One turn moves every row onto another: examples first, then more rows asked:
Q747: [ -1 -22 -17  -8  -9  22   6  -9  -3  -7 -10  16  11   5  18 -14   9  -7
  -9   3  -8 -15  19 -12   2   2  -1   9  10]
Q478: [  7 -15  -1 -12 -12  -1   0  -5  -5 -11  -4 -18  -3  -8   4  17   0   2
 -18   8  -3  -4   9  13  -4  -9  12  -7  13]
Q780: [  6 -15  -7 -19 -15  -4  -6  -8  -8  -6   1 -12  -7  -3  13  13   2   2
 -16   0   0  -3   2   9   3  -2   8  -7  15]
Q837: [ -8   4  -4   9  -3  11  17 -15   0  -8  -9   9   0  -7  18  -4  14 -20
  -6   7   9  -4 -11  -4 -11   9   9  -4   4]
Q909: [ -1 -19  -4  -9  -9 -10   2  -8  -7 -13   2 -19 -10 -15   8  10  -2   1
 -11   7  -3 -12   8  -6  -7   4   8   1  15]
Q965: [ -1  -4  -3   6 -15  12 -18 -18  -3  -2 -10  17   6  -5 -21 -37   9   1
  -3   5  -6 -13   9   1  -8   0   3  -4   7]
Q98: [ -3  -7  -2  -5 -10  10   0 -15  -2   7 -28  12  15   5 -16 -31  24   7
 -12  11  -5  -8  11  -2   0   4   6  -5   6]
Q157: [ -9 -21  -1   7  -5  22   7   3  -4  -9 -17  10  28   3   0  -4   0  -8
  -2  13  -9 -10  20   9  -6  -4   9  -4   1]
Q484: [-13 -17  -4   4  -5  11   1  -1 -15   2   2  15  22   6  -6   2   7   0
  18   4  -4 -13   4  -8  -6  15   9 -17  13]
Q666: [-11  -8   2  -1  -6   3   6 -19  -1   7 -25  17  16   5 -17 -19  31  -2
  -9   6   0  -9  12  -3  -6   6   6 -14   8]
Q569: [-10  -3   8  13  -4  22  -6 -12   2 -11   4   2   2  -4   6  -8   5  -6
  -1   5  -3  -8 -19   5 -14   5  17  -7 -10]
Q677: [ -6  -6   6 -13  -6 -13   4  -4  -2 -13   4  16  -6 -12  -9 -11   0  20
  -4  -9 -16   3  15  -7  -6  -4   4  -5   3]
Q707: [  5   0   9 -10 -11  -3   3  -5  -2  -8   0   9  12  -5  -9   3  -3  15
   3  -4  -6   3   8 -15  -1  -7  -8 -24   1]
Q954: [ -2 -25   3 -10 -13  -7  -3   2  -8  -4  -2 -18  -4 -10   5   5  -9   6
 -11   3   0  -7  -1  11   1   7   9 -10   3]
Q448: [ -7   0  -4   2  -1  21 -14 -18  -1  -8   8   2  -1   3   5 -11   7   4
  -4   0  -8 -14 -23   3  -7   9  12  -1  -1]
Q384: [  3 -13  -2 -11  -8  -6  -1  -5  -6 -10   2 -19  -4  -9  -1  21   3  -2
  -8  10  -2  -9   4  -3  -7  -4   8 -10  16]
Q418: [ -1  10 -13   0   7  12  23 -12  -4   3 -12  -4   9  -3   0  -6  14   2
 -12  12  -5 -12 -14   2   1  13  10  -2  11]
Q469: [ -5  -3   5  -4  -7 -13   2  -8 -12   1   0  10  -4  -1 -14   7  11  13
   0 -13   7 -13  16  -6  -8   8 -13  -3  -5]
Q225: [ -3 -12  -3   7  -8  26  -7  -9  -5  -2  -7  18  -1   8  -4  -6   2 -13
   0  -3   9   2  20  20  -4  -1   4   3  20]
Q281: [ 11 -12  -9  -2 -12  39   1  -9  -2   5   0   3  13   5  -3  -5   6   4
   4   5   6   4  13  -7   6   4   4 -12  15]
Q328: [ -7   5  -4   8   6   5  28 -10  -2  -4 -12   5   1  -9   3  -7  15 -11
 -13   8   1  -9 -10   6  -9  11  14   2   7]
Q715: [ -9 -22  -5   4  -7  11   5  -9 -17  -2   4  20   0   0   4 -19   3   9
   0  -9  -6  -6  14   6  -4  19  18   5  20]
Q710: [ -3   4  -9   0   4  23  -8 -17   0  -6  -5   0  -1   4   2 -14   5   6
 -15   4 -12 -15 -15  17   0   5   9  10   3]
Q194: [ -4   2  -9 -15 -15   6  -5 -11  -2 -10 -14   0   7  -2   2   3   4  19
   1   3   2   9  26 -10   2  -3  -8   1  -9]
Q620: [ -6 -21   0  -5 -10  -6  -5  -5  -5 -14  -7 -17 -11 -12   7  10 -10  -8
  -9   8   5 -11   9   4  -7   0   0   3   9]
Q195: [-11 -11   0   3 -11   4   9 -30  -3   2 -19  20  14   1  -3 -17  29  -2
 -10  -2  -1  -6  17  -9  -7  11   7 -17   7]
Q404: [ -2 -19   0 -14 -12 -10  -9   0  -8  -3   1  -9 -10  -3   3  12  -1  -3
 -12  -1   3  -9  -3  16  -1   1   6  -9  10]
Q375: [ -6  -7   0  15 -18  16  -9 -31  -2  -7  -6  17  16  -9  -9 -20  12  -5
   2  -1  -2  -7  14  -6 -14   4   3 -23   4]
Q144: [ -5  -6   6  -2  -9  -2   6  -1  -6  -4 -10  -4   8  -7 -18   3   6  24
  -2   2  -3  -1  25   1  -7   2   0  -4 -17]
Q333: [ -5  -5   3  13  -9  22   8 -15   2 -14  -5   2   5  -9  22 -11   6  -8
  -6   6   2   0 -11  -2 -12   8  16  -6  -8]
Q413: [ -3 -21  -2 -10 -14  -3  -7  -3  -7  -7  -6 -19  -2  -8  10  11 -11  -2
  -4   9   7  -8   1   1   2   5  -3  -8   5]
Q768: [ -2  13 -13  -1   7  20   3 -14   0   0 -14  -3   8   6  -6  -3   9  -1
 -11  12  -6 -14 -15  15   1   4   4   2   8]
Q229: [  7  -2  14  -1 -13   1   4  -8  -2 -13 -15  10   9  -2  -2   1  -8   6
 -12  -6   0   2  21   7  -3 -15 -17 -11  -4]
Q797: [  5  -7   4  -6 -14  -7   6 -17 -12  -8  -7  14  -4  -1   9  -5   1  15
 -15 -17   2  -6  22  -3   0   3 -16   4  -1]
Q516: [  0  -2  -9  -5 -14  13 -14 -17  -2   4 -21  15  10   4 -17 -34  16   3
  -4   9  -1 -10   6  -5   0   3  -2  -4   9]
Q577: [-10 -11   3  13 -15  11   4 -33  -1  -7 -15  19  14  -6  -2 -19  19  -5
  -9  -2  -2  -5  22  -1 -13   5   8 -17   5]
Q377: [ -1  -7  -3  12 -18  16 -13 -26  -4  -5  -2  15  11 -11 -13 -33   7   6
  -1   1  -8 -10  11  -7 -10   6   7 -15   5]
Q844: [-12   3  -3 -15  -8  -7 -11  -9   1 -14  -7  16  -9  -2  -6   0   4   2
   0  -4  -1   5  22   0  -7 -12  -8   6   2]
Q327: [  5 -23   1   3  -1  24  15   5   0   2   7   3   6  -6 -21 -15  13   6
  -8   2 -10 -10  15  -1  -4   2  16  -5   9]
Q28: [ -7 -17  -7  -6   1  13   3  -1   1   1   6  21  -2   5 -13  -6  20 -18
  -1  -1  -1 -23  10  -7  -8   0  -1   3  17]

Q837 -> Q333
Q677 -> Q844
Q620 -> Q413
Now find these:
Q98 -> Q666
Q327 -> Q28

